Each path is a new rotation, seen through one point. The rows after it are directions, each followed by how far the rotation turns it, in degrees a step (0 if it stays put).
Each turn is a multiple of 5 degrees from 10 to 175, or 0.
Each row of a path follows its step; steps can be skipped.
Path 1:
step 1: [ -4  -8   5  10  12 -20  -6  -7   4  -4   3   1 -10   6  -7   5  -2  -3
  -2  -5  19   4   2   6   9   8   1   0 -19  -4  -3   1  -5   2   0   7
   3  10  15  -2  -5   6   0  12]
step 2: [ -5  -7   2   9  -7   4   2  -6   9   0  -9 -10  -2  -4  -3  -7  15 -13
   5 -18  -7  -6   7   9 -12   6  10  -1  -7  -4  12  14   2   3 -13   6
   2   6  -4   4  -8  -1   7  -2]
step 3: [ -3   8  -9   7   3   5 -10   3   2  10   3 -18  -7   2   3  -8  -6   1
  -2  -8   6  -1  -4 -15   0   0   6 -11   0  -9  -5   5   6  18  -4   1
   8  -9 -14   5  12   5  -5  13]
step 4: [-15   7  -7   7   2 -19   2  10  -3   1  -6   6   6  -8   3 -11  12 -11
  -4  -3   8  15  -4 -17  11   1   0   5  -4  11   0  -4  -6   3   1   2
  -2   7   1   8  -5  10   4   6]
step 5: [  0  -4   9   7  -1  -4 -13 -12   6  -6  -3  10 -15  -8   1  -7   3  -5
  -1  -4   9   3   6  -1  -9  10  13  -9 -14  -5  -5 -15  -8 -10 -15  -4
  -1   4   1  10   4  -8   6   1]
step 6: [-22   0   0  17   1   4   3  -5  -4  -3   7  -9  -1  -6 -12   2   7  10
  10 -11   6 -12   9  -5  -1  -2   3  -7 -12  -3   3   4  14  12  -9  -2
   6   1   5  -2  -3  -2 -11  -4]
step 7: [  1   9  -2  -5   2 -17  -8  14   2   2   2 -17   0 -16  -9  -7   0  -7
 -12  -5   2  -1  -4  -3  -9   2   2  -2  -4   8   5  12  -9  18  -2  -4
   7  -6  -6  11   2  -2   1 -10]
step 9: [-13  -6  -1   0   0 -13   1   6 -14  -6   5   3 -20  -7  -5   4  15  -6
  -1  10  10  -2  -1  -1  -1   3   7 -15  -5 -10   3  -8   1  -2 -14  -6
  -9   5   3 -13   1   6   0   3]
step 10: [  5  -7   6  11   6 -17  -6  -3   6  -2 -11  -1   2   4 -18  -3  -3   2
   7 -12   2   5   5   5 -11   8  -1 -11 -21  -6   9   4   7  12   8  -7
   3  -1   5  -3  -2   4  -1 -10]
Speeds:
[-2 -5  0  2  2  1 -2 -1  0  3 -3  0 -5 -2  2  0  3  4 -1 -2 -1  0  2  3
 -3  2  3  0  1 -3  1  3  0 -4  3 -2 -1  1  7  0 -1  2 -6 -2] -> 90
[ 0  3 -2 -3  0  5 -1 -1  1 -4 -3  2 -6  1  4  2  0  0  4  0 -2 -2 -2 -3
 -1  2  3  1  0  0  5 -1  3 -2 -5  4  1 -4  1  2 -2 -2  1 -1] -> 120
[ 2  2 -1  2  1  1  0 -1  0  1 -2 -5 -1  3 -5  1 -2 -3 -4 -5 -3 -4  2 -2
 -1 -2 -2 -1  2  3 -2  6  1 -2 -1  1 -3 -5 -1  1 -4 -3 -4 -1] -> 85
[ 3  4  3  0  5 -1 -5 -3  4  3  2 -3  1  5 -1  1 -5  3  1  2  3  2 -2 -2
 -3  4 -1 -3 -1 -4 -2 -2  2 -2  2  2  2  1  1  2  0 -1 -2  0] -> 160
